In the data rows, the value 500 means zero.
Here are some rows, each followed by its group. Rows of different groups can look alike.
[400,615,488,434,432,636,483,271,594,418,556,246,252,388,512,478,435,710,425,729,552,491,425,553,662,600,381,435,543,
 439,605,631,381,489,564,742,532,483,284,680,417,499,585,694,455,386,604,451] 1
[630,566,629,502,665,475,548,500,431,580,461,507,565,316,591,485,538,485,429,534,367,341,472,318,441,471,593,567,463,
 448,431,338,547,416,475,389,522,448,625,391,578,395,562,328,534,617,511,435] 2
[444,620,345,411,344,355,342,466,403,599,522,438,581,522,495,468,638,211,760,511,598,678,529,456,598,333,492,307,545,
 374,332,323,654,249,617,429,491,476,597,493,671,448,560,490,497,553,686,566] 3
[434,589,622,511,462,636,529,394,460,369,621,467,372,464,413,485,464,613,462,515,451,483,472,589,499,683,556,434,478,
 524,643,577,475,334,489,559,652,526,422,539,314,355,601,501,605,451,419,476] 1
[606,555,414,457,441,483,601,589,595,511,510,576,619,437,551,513,559,560,410,552,528,613,503,512,582,434,500,628,527,
 594,454,410,482,545,575,617,448,596,566,371,488,603,534,615,425,360,593,410] 4
[706,557,513,452,572,382,392,687,529,694,543,498,650,497,602,420,537,481,580,425,660,494,687,379,405,336,475,600,442,
 720,285,280,582,483,475,293,461,362,576,220,710,574,404,307,499,436,585,406] 5
[416,511,418,614,243,489,413,488,499,326,406,599,418,689,399,540,371,314,673,366,438,500,428,723,620,569,554,483,331,
 328,467,631,481,459,310,432,545,521,491,725,445,498,472,552,683,563,396,603] 6
[616,423,333,431,493,462,505,568,567,500,386,550,513,528,538,535,491,571,514,438,654,598,573,464,565,422,424,633,531,
 453,489,691,417,629,423,556,547,520,365,468,504,626,533,625,387,547,537,500] 7
[603,451,318,234,432,511,652,524,531,482,360,512,529,554,583,653,660,707,261,642,576,786,389,384,618,382,298,698,759,
 434,343,484,392,682,647,660,486,548,413,540,465,632,471,775,239,488,534,400] 7
[389,520,260,399,340,590,491,329,554,490,435,343,407,530,476,599,523,556,429,449,563,641,458,626,562,518,376,407,695,
 266,608,699,437,615,679,685,433,403,288,747,462,591,373,666,346,507,463,430] 8
[494,482,494,517,551,445,428,473,463,582,503,428,496,292,614,396,640,437,612,628,469,535,538,390,574,423,485,354,558,
 442,387,337,643,398,449,453,373,498,718,454,723,443,512,400,537,629,647,412] 2
[367,664,532,472,505,547,424,310,451,511,455,389,413,357,465,471,468,488,682,634,457,596,480,382,609,490,510,354,509,
 380,577,494,491,407,412,471,521,479,532,618,547,430,588,537,487,614,571,496] 6
[444,409,571,501,584,470,548,532,386,477,430,470,423,544,578,429,448,515,353,475,428,333,510,480,426,586,694,716,505,
 458,485,664,425,619,434,432,552,456,466,555,628,403,461,291,540,691,347,573] 2
[468,466,370,452,588,432,616,449,608,634,616,488,634,321,541,376,627,477,452,482,596,637,551,458,542,496,504,336,680,
 598,501,456,610,389,676,560,256,534,602,383,552,516,449,550,390,422,706,258] 8
[502,304,492,461,638,368,516,609,409,553,395,497,546,484,616,444,561,455,389,482,392,354,469,486,411,495,469,582,482,
 406,434,481,502,555,489,439,485,564,479,511,616,495,431,324,526,663,488,452] 2
[549,466,372,341,652,464,451,589,423,674,378,450,569,398,648,366,683,387,525,588,467,524,574,389,503,341,419,449,588,
 409,305,302,525,483,611,419,363,460,601,424,825,495,512,392,518,720,649,357] 2
[392,519,450,386,416,481,574,357,545,438,290,291,327,460,584,502,569,672,462,610,553,499,370,496,683,544,448,503,593,
 377,502,653,340,558,610,639,468,350,291,665,491,515,536,508,420,635,473,474] 2
[374,403,380,479,394,432,447,394,248,814,453,508,618,609,504,537,624,203,628,517,454,439,450,477,433,377,507,413,596,
 373,383,198,662,419,674,389,349,637,735,562,512,436,389,384,543,537,446,515] 6
[524,733,538,483,660,525,341,425,529,569,683,407,493,157,537,222,565,515,601,575,482,556,628,286,454,430,617,206,437,
 637,428,397,549,227,450,544,414,449,623,350,608,312,647,380,535,358,765,353] 1
[372,632,466,457,434,567,340,348,428,540,561,356,367,403,537,443,547,474,706,639,516,596,478,464,566,467,549,355,554,
 358,476,413,545,488,484,525,508,471,539,516,551,372,623,551,612,531,686,481] 3
[461,666,525,498,527,635,381,384,454,565,616,287,347,317,507,394,410,547,550,733,511,553,501,400,623,472,411,382,474,
 536,520,443,509,408,550,613,446,435,436,524,518,358,654,521,522,394,686,527] 3
[428,434,448,565,483,417,408,498,350,683,459,621,600,595,442,454,498,210,654,450,369,575,403,390,439,468,541,405,445,
 367,394,342,633,402,422,319,535,733,779,525,579,452,511,456,669,604,474,605] 6
[643,429,618,455,799,575,619,525,629,625,709,438,505,207,605,414,660,769,283,669,551,499,546,203,389,496,495,593,788,
 701,578,330,564,459,676,553,340,600,635,303,481,457,692,569,362,502,759,319] 4
[500,423,851,591,654,535,676,540,433,409,469,565,363,500,552,592,467,640,229,529,262,121,477,601,333,653,669,652,466,
 628,620,521,396,519,430,489,555,426,448,502,422,409,480,302,584,584,274,536] 2
[457,485,302,500,408,371,263,452,378,709,590,630,753,627,450,570,544,225,732,427,744,761,500,441,534,409,381,440,524,
 448,205,279,853,534,543,444,551,769,735,429,583,597,338,683,486,585,609,551] 1
[570,490,344,395,391,518,546,497,603,427,280,371,349,517,540,509,447,535,412,478,609,524,455,516,594,465,434,536,544,
 388,484,742,262,555,601,646,536,326,179,673,577,581,494,604,450,537,446,560] 5
[379,577,463,360,545,619,404,347,526,379,516,393,463,464,493,306,538,567,478,544,579,658,564,459,574,541,531,234,412,
 494,519,579,337,253,355,498,539,416,372,513,491,377,494,587,587,538,622,435] 1
[716,398,356,477,560,414,479,665,546,478,368,717,654,722,477,507,498,449,566,377,478,661,528,550,378,307,459,621,383,
 506,331,429,459,633,459,327,522,533,560,390,584,689,527,686,445,485,458,568] 7
[476,555,337,411,437,416,523,551,639,457,538,512,614,537,431,452,469,412,561,348,533,621,560,637,565,526,432,401,500,
 550,501,540,524,447,499,548,408,461,461,552,523,538,431,503,535,411,524,476] 8
[570,396,607,426,605,518,701,589,465,404,405,505,397,546,603,553,535,721,274,472,401,348,457,551,398,569,544,664,553,
 469,535,669,383,628,530,512,551,436,422,518,490,514,440,425,501,468,389,516] 5
[362,551,496,493,167,566,477,244,350,336,586,499,381,642,386,766,445,515,474,532,579,600,310,541,618,696,349,569,584,
 450,542,634,591,671,486,716,703,593,387,670,273,491,362,598,472,412,271,601] 1
[576,407,474,577,515,355,430,772,775,446,478,604,547,669,560,443,411,521,589,316,550,421,609,585,512,433,493,597,376,
 616,560,600,477,530,369,563,472,417,402,472,536,718,453,599,578,484,524,574] 4
[501,594,747,581,584,586,656,452,710,514,607,366,445,361,557,498,434,778,443,591,518,234,610,509,510,627,602,523,510,
 727,775,593,422,491,564,586,401,388,432,420,371,552,423,473,457,251,546,455] 8
[475,533,817,459,675,644,691,439,387,537,489,480,400,320,577,547,578,658,361,674,371,222,494,353,439,578,647,594,590,
 568,605,473,480,376,543,391,562,487,559,458,351,402,564,248,455,604,465,534] 2
[444,446,653,619,554,388,445,502,260,626,550,729,694,451,439,485,485,256,644,490,323,399,479,303,315,428,605,430,448,
 542,372,251,736,249,489,186,536,673,874,379,529,307,533,330,684,572,400,601] 6
[354,650,555,459,417,633,494,452,452,417,529,409,306,514,466,567,469,526,460,574,479,489,420,492,603,618,509,510,517,
 458,518,548,484,451,435,649,608,479,428,671,344,416,549,550,622,555,506,485] 3
[369,546,396,455,373,554,525,350,400,500,638,500,583,488,454,619,573,406,436,595,545,668,437,415,503,504,363,479,611,
 546,388,314,654,647,700,623,537,611,612,518,472,403,415,669,523,383,558,455] 1
[596,568,475,496,526,566,524,595,564,593,439,407,514,468,557,418,561,600,496,517,536,404,561,419,484,345,478,517,457,
 546,476,426,394,469,578,444,463,321,455,391,607,574,488,542,343,416,563,458] 7
[612,508,640,645,712,470,407,656,743,633,636,529,534,374,527,427,422,649,575,505,525,374,619,418,409,490,568,516,476,
 735,627,566,493,504,359,471,469,516,498,318,429,526,694,528,410,410,601,487] 4
[357,537,547,603,374,429,450,385,443,450,442,495,478,548,457,561,513,373,644,498,402,511,401,611,577,535,527,356,406,
 398,593,555,474,398,423,459,563,435,550,645,452,425,503,352,583,547,399,498] 6
[592,446,606,470,701,476,472,595,696,612,540,483,506,374,498,436,482,735,491,472,572,461,605,368,437,486,566,550,508,
 724,600,541,441,519,534,554,433,490,484,408,443,552,600,559,335,423,555,457] 4
[579,614,387,379,525,564,621,612,649,651,559,441,640,306,587,429,666,612,446,559,558,569,684,372,487,372,614,486,617,
 626,425,286,550,476,653,642,368,452,614,313,647,540,423,566,464,273,667,272] 4
[576,478,504,671,435,273,392,688,503,532,580,820,814,649,347,681,358,376,690,177,546,383,613,613,368,466,490,756,384,
 690,395,514,671,547,309,321,590,608,569,367,457,660,416,583,570,348,283,661] 4
[470,399,541,466,356,474,659,523,457,419,334,513,397,669,576,591,458,492,317,437,446,370,400,737,515,647,494,689,472,
 364,568,652,369,686,392,582,568,513,394,730,408,480,434,453,638,643,224,592] 2
[413,541,621,592,440,566,458,379,408,315,602,524,438,601,371,521,441,456,543,458,362,459,501,573,457,570,669,377,396,
 450,558,587,508,385,422,466,661,496,486,531,413,409,529,429,622,494,382,647] 3
[547,588,583,400,554,685,509,570,464,448,538,389,381,458,469,479,446,604,451,619,599,564,442,408,466,534,409,526,490,
 496,460,515,403,495,539,585,567,520,369,533,479,477,593,589,489,560,563,591] 1
[471,414,424,471,389,498,438,337,380,609,619,544,498,722,409,706,471,410,457,439,595,553,427,555,465,562,338,522,719,
 459,481,479,764,700,683,532,464,703,581,641,364,517,438,564,360,586,392,550] 8
[450,396,513,572,513,457,547,463,367,591,393,676,579,638,470,504,536,288,577,504,385,408,462,499,322,481,560,502,460,
 370,497,486,493,423,384,262,503,641,651,551,482,489,519,422,623,743,388,644] 2
[364,546,435,543,338,413,545,329,310,534,370,583,512,531,471,526,444,289,583,516,401,560,309,503,432,542,516,507,463,
 333,474,562,505,460,412,552,461,596,607,719,455,407,427,506,707,617,349,652] 6
[558,565,375,513,520,415,493,502,746,481,491,420,573,399,485,297,465,461,566,370,555,563,594,610,526,534,515,241,450,
 506,581,562,452,459,420,518,335,409,448,498,548,625,496,571,491,370,674,427] 8
[485,364,610,495,451,514,544,575,709,398,394,489,376,631,430,584,330,611,390,409,547,321,474,751,510,603,471,680,455,
 499,691,767,321,689,504,583,557,381,269,648,307,635,557,551,376,428,310,653] 2
[314,660,473,557,311,489,502,382,485,716,292,274,416,459,538,552,528,518,690,620,549,232,569,544,678,409,325,417,495,
 372,520,536,413,495,585,548,469,217,358,640,596,496,432,411,499,497,456,538] 2
[448,567,406,565,501,400,348,544,502,498,331,417,527,568,476,405,410,453,617,440,531,529,466,527,596,386,435,436,334,
 351,438,466,418,448,400,369,553,415,489,573,639,594,537,454,506,665,514,623] 2
[486,570,398,434,525,578,498,394,588,454,472,510,486,598,487,426,499,494,461,487,555,660,478,503,430,471,585,420,517,
 474,446,497,414,496,579,506,529,484,476,487,463,520,474,532,446,444,541,477] 1
[353,513,529,475,456,503,612,317,350,588,466,564,467,413,547,552,529,348,406,672,346,481,346,481,444,538,470,415,619,
 421,564,432,567,461,571,483,428,684,675,621,359,321,537,546,579,594,438,513] 6
[510,441,605,533,535,605,347,395,280,553,857,593,527,445,450,660,606,423,512,691,499,528,430,184,258,542,366,439,663,
 577,359,279,858,511,707,600,635,829,775,358,372,213,614,584,620,487,559,544] 1
[482,457,296,423,497,504,485,482,641,595,650,375,569,434,649,528,648,538,405,478,764,693,550,463,599,427,413,517,711,
 482,452,456,632,635,783,645,264,441,560,517,558,616,331,617,306,362,667,215] 8
[376,644,379,648,415,318,253,556,533,456,303,481,620,493,427,327,394,282,875,270,492,547,625,602,570,369,600,282,194,
 393,452,556,459,135,210,273,502,355,472,604,743,536,510,418,675,594,519,616] 6
[617,318,407,375,592,525,567,506,513,586,497,467,486,448,478,494,545,603,426,567,642,672,477,370,466,448,422,586,634,
 429,511,491,520,722,527,511,435,558,448,497,470,580,426,618,338,596,556,463] 7
[625,491,747,631,583,494,552,658,585,585,755,599,630,444,569,487,467,507,463,421,558,348,742,552,333,426,617,621,441,
 767,575,342,672,450,466,401,485,450,654,283,364,522,354,341,502,141,486,393] 4
[421,413,426,426,378,342,472,472,288,710,516,535,623,501,509,632,606,296,607,498,540,574,431,331,520,420,379,577,664,
 421,297,292,756,455,644,433,490,620,692,515,617,402,483,472,473,654,516,515] 2
[590,483,523,398,482,660,770,473,372,603,510,507,495,467,613,734,712,573,246,698,467,434,443,356,479,497,307,691,709,
 538,443,379,512,625,684,667,552,513,461,393,405,491,455,514,416,459,414,380] 5
[394,579,331,532,174,430,359,405,342,355,554,576,569,737,334,669,378,384,679,411,560,644,524,682,596,539,361,537,424,
 366,385,503,615,490,399,563,613,576,426,655,399,525,384,638,502,422,330,659] 1
[669,428,173,298,578,484,427,620,649,588,348,405,553,469,622,424,680,557,552,561,693,753,605,384,603,271,379,471,643,
 472,234,414,441,556,594,621,401,403,489,386,752,673,560,649,373,460,675,382] 7
[595,565,528,391,669,609,506,506,693,549,622,323,427,322,661,375,515,715,358,668,597,495,577,388,590,508,392,483,564,
 617,567,550,413,509,584,687,323,479,449,457,487,520,652,612,358,440,781,334] 8
[346,663,617,553,415,724,505,334,481,377,496,329,213,474,449,573,333,661,510,737,422,373,449,486,561,643,478,382,473,
 475,697,656,312,453,431,681,679,375,320,655,336,460,672,576,569,453,476,641] 3
[500,402,487,392,516,337,530,611,421,575,337,515,524,593,603,477,524,513,415,446,487,441,550,581,467,487,588,698,469,
 410,388,544,481,611,460,429,464,484,475,556,680,494,470,385,551,657,421,495] 2
[584,464,462,487,529,564,623,554,515,587,660,619,732,520,554,534,673,478,383,539,558,540,570,428,445,466,485,514,540,
 637,415,262,652,542,679,506,311,580,716,337,500,553,374,549,440,333,590,369] 8
[489,530,565,556,481,521,403,394,407,551,509,420,375,428,520,460,481,355,551,572,388,555,446,471,557,503,529,328,477,
 450,551,505,534,444,518,500,473,439,657,570,537,437,505,456,572,559,556,456] 6
[729,352,685,666,649,364,558,881,416,524,652,882,709,525,399,603,477,440,489,347,312,263,532,646,238,487,547,735,385,
 747,471,311,652,580,360,309,595,714,700,158,317,499,653,408,608,453,339,659] 4
[287,477,550,537,313,437,630,394,411,502,374,649,444,660,461,594,470,296,468,520,328,435,313,589,462,631,581,493,441,
 466,633,649,454,514,381,482,569,636,606,691,378,412,430,414,727,499,255,731] 6
[484,355,476,390,606,377,579,582,379,535,406,522,577,493,626,454,627,458,390,524,439,443,409,339,414,470,475,575,572,
 451,343,475,511,519,621,394,494,592,605,416,664,448,485,377,439,701,511,490] 2
[528,466,400,408,589,508,595,592,489,425,361,442,438,424,639,452,598,585,339,545,487,526,446,415,532,470,490,597,599,
 428,402,444,502,655,523,593,501,446,440,545,635,577,460,546,453,682,533,424] 5
[536,515,491,565,438,428,501,595,680,382,488,543,469,621,477,545,374,591,466,413,591,471,584,572,439,491,541,602,462,
 605,540,616,444,575,381,559,444,403,413,553,459,616,421,568,395,316,407,577] 4
[510,368,524,429,690,454,590,679,434,567,481,500,453,364,621,344,614,450,331,557,496,397,528,396,486,541,568,668,546,
 432,416,515,471,556,465,506,448,516,508,460,731,397,517,321,602,681,584,399] 2
[672,417,461,546,552,380,448,731,698,505,488,609,569,691,497,409,422,492,620,367,537,513,637,554,414,365,524,571,335,
 586,528,563,486,561,402,437,543,510,508,370,523,721,495,552,484,424,511,642] 4
[369,537,340,430,425,477,310,472,396,458,504,420,435,522,545,373,532,371,666,572,567,767,489,533,576,486,482,408,526,
 273,397,455,495,478,480,521,510,428,547,553,684,448,463,561,495,595,598,499] 3
[518,573,511,489,599,533,565,479,724,504,540,394,468,403,557,300,513,632,401,506,550,518,542,478,544,614,506,337,524,
 616,647,610,348,391,575,566,340,401,434,497,457,467,549,471,443,369,658,365] 8
[663,399,418,516,561,368,377,635,498,658,625,710,795,555,517,573,537,327,640,388,471,570,540,412,343,291,500,518,513,
 690,264,227,736,508,518,444,433,705,746,311,562,626,473,589,410,476,562,493] 4
[373,566,548,461,403,652,430,365,330,562,641,330,341,432,525,679,579,488,446,714,517,421,524,381,497,539,496,511,670,
 513,400,491,585,511,695,760,576,417,530,551,488,398,497,443,546,350,434,445] 3
[375,540,382,488,349,660,508,388,562,447,491,440,426,628,510,604,522,500,524,569,528,522,451,565,633,504,454,436,621,
 392,544,452,453,440,500,618,498,435,460,644,456,576,442,612,492,441,542,466] 3
[532,555,571,556,453,421,424,555,531,530,581,569,642,497,483,465,444,414,590,332,587,551,562,524,482,489,567,437,400,
 536,508,472,597,307,452,376,430,541,601,476,489,503,375,412,430,445,493,478] 8
[563,377,266,378,289,360,565,546,309,541,362,644,678,736,448,850,568,322,570,460,604,597,397,557,538,392,247,740,679,
 337,189,455,643,778,705,542,606,644,481,534,464,647,361,610,452,611,309,630] 5
[589,454,586,566,586,353,433,721,454,559,299,587,609,619,490,457,440,408,605,342,437,338,572,588,427,409,513,609,313,
 418,343,459,442,421,430,236,581,455,511,491,663,548,404,302,526,588,413,661] 2
[512,468,363,422,464,375,458,603,477,608,301,447,493,586,559,494,549,352,600,443,539,497,509,518,552,401,323,457,445,
 393,340,489,468,545,505,471,448,445,504,558,689,558,542,387,465,612,554,513] 2
[438,479,464,398,477,528,590,408,464,488,345,374,440,507,633,526,622,540,432,607,504,500,460,519,628,488,415,537,555,
 305,504,542,467,549,602,493,425,406,474,599,569,464,452,423,329,611,491,409] 2
[518,574,554,612,476,439,587,573,561,375,633,604,557,490,427,497,404,403,507,327,472,417,640,683,450,586,640,436,272,
 650,577,514,473,390,374,489,458,436,494,453,420,479,447,415,709,338,395,572] 8
[538,532,572,438,634,616,487,495,382,436,652,547,501,405,573,350,587,496,362,579,469,529,528,357,495,495,650,463,492,
 471,416,379,545,386,458,417,601,529,569,322,593,374,592,438,541,526,660,377] 1
[384,605,436,565,475,463,373,405,393,490,427,499,550,581,395,465,436,385,687,474,426,613,449,504,468,436,623,321,422,
 406,440,475,576,244,434,237,562,488,587,556,551,482,475,478,569,572,474,563] 6
[457,564,471,502,503,428,420,437,352,539,483,447,488,396,584,405,575,433,612,460,496,556,534,469,633,429,533,454,478,
 329,380,397,547,438,356,417,477,446,562,463,662,404,418,447,571,643,581,442] 2
Which 3 groups are nearest to each row below, nearest first, going by the average distance to the group's rows?
[538,455,462,586,438,400,520,469,533,567,600,653,697,661,461,705,419,440,502,359,570,475,546,574,365,515,454,653,585,
 604,406,446,699,784,563,435,414,649,609,476,394,629,268,591,516,328,390,502] ~ 4 8 7
[557,522,287,440,590,466,389,455,705,614,427,332,571,348,587,404,579,609,568,503,599,657,560,460,636,369,370,475,520,
 452,404,478,455,535,586,595,340,442,423,404,717,704,522,655,358,405,778,356] ~ 7 8 3
[414,617,382,487,338,524,587,416,724,408,458,338,472,594,439,520,381,608,470,393,644,557,570,744,671,624,573,500,465,
 475,648,793,360,557,505,660,416,364,172,709,416,638,283,598,489,356,464,493] ~ 8 3 7
Which 4 groups are nearest to each row below, nearest first, going by the average distance to the group's rows?
[615,459,502,521,485,507,484,622,611,453,407,422,468,619,508,546,407,614,462,442,603,396,562,551,493,442,463,715,442,
 501,552,623,409,656,538,517,541,408,324,548,513,693,523,522,353,480,431,605] ~ 7 5 2 4
[354,458,684,684,515,679,581,411,410,483,519,549,357,431,457,524,493,455,398,572,312,351,438,558,400,644,684,420,483,
 512,705,548,494,468,393,450,505,497,587,606,404,359,604,437,597,651,394,521] ~ 6 3 2 1
Which 3 other groups have their centres nearest to the centre of group 1, nearest first?
3 8 6
Which 3 other groups have their centres nearest to the centre of group 2, nearest first?
5 6 3
Which 3 groups are nearest to each row below, nearest first, going by the distance to the group's nearest row?
[633,528,324,484,435,420,516,572,684,523,496,574,678,587,504,581,586,471,576,470,654,695,487,571,614,360,367,513,535,
 477,424,344,552,570,532,574,409,554,523,433,485,722,488,718,409,404,578,440] ~ 4 8 7
Group 3 spreads out most along one direction. Which 3 other groups' directions of most spread are closest to that one, closest first?
2 5 8
Group 7 spreads out most along one direction. Which 3 other groups' directions of most spread are closest to that one, closest first?
4 8 5
Which 4 groups are nearest to each row below, nearest first, going by the distance to the centre of the group?
[587,530,490,640,488,396,537,562,590,438,618,598,669,546,362,405,397,451,505,281,478,497,616,561,503,538,660,460,356,
 665,621,416,518,400,458,435,372,498,576,443,471,496,346,474,658,358,459,534] ~ 4 8 6 1
Group 2 spreads out most along one direction. Which 3 other groups' directions of most spread are closest to that one, closest first?
3 5 6
Which 3 groups are nearest to each row below, nearest first, going by the distance to the centre of the group?
[551,426,513,422,704,344,603,597,336,845,540,452,672,384,697,531,731,384,450,612,567,337,662,162,313,376,442,603,679,
 561,206,216,658,509,790,362,463,498,727,216,761,366,293,175,514,492,528,315] ~ 2 5 4
[466,530,480,454,446,647,686,525,681,415,457,427,432,443,481,568,481,721,317,571,547,465,556,641,594,577,468,576,618,
 549,706,599,318,582,568,620,440,383,409,566,307,607,455,699,416,322,476,443] ~ 8 5 7
[602,365,576,462,608,537,629,528,591,519,712,637,596,419,489,657,544,694,368,639,572,448,464,254,404,538,451,613,785,
 705,564,383,636,651,642,524,480,780,628,361,334,513,527,616,291,418,564,424] ~ 4 8 5
[772,399,492,528,545,339,589,854,498,422,430,807,749,587,467,535,452,325,462,303,368,557,580,457,410,351,452,657,304,
 622,288,321,547,527,385,284,573,506,635,257,550,549,545,512,633,358,357,667] ~ 4 5 2
[566,347,650,679,662,394,490,649,409,449,417,653,547,513,484,398,399,372,480,211,293,112,578,612,322,544,745,614,297,
 508,471,596,482,509,314,207,588,385,507,393,642,424,482,151,702,649,337,624] ~ 2 6 4
[559,356,556,366,826,490,611,599,409,666,567,499,478,280,749,352,681,507,242,645,418,354,511,255,407,500,511,580,693,
 631,449,278,527,545,651,446,377,626,695,291,635,347,551,318,512,756,644,338] ~ 2 5 4
[456,381,600,546,604,461,579,559,446,468,381,489,401,576,594,519,507,542,343,432,477,291,459,599,450,578,615,695,454,
 454,579,720,319,639,425,413,596,431,393,546,508,511,320,234,454,705,312,569] ~ 2 5 6
[593,432,413,418,440,499,572,590,480,507,256,462,463,628,585,554,549,498,375,380,550,538,543,635,519,430,414,670,486,
 350,433,580,428,691,430,472,586,407,330,511,629,619,318,441,479,541,363,473] ~ 5 2 7
Group 4 spreads out most along one direction. Which 3 other groups' directions of most spread are closest to that one, closest first?
7 1 6
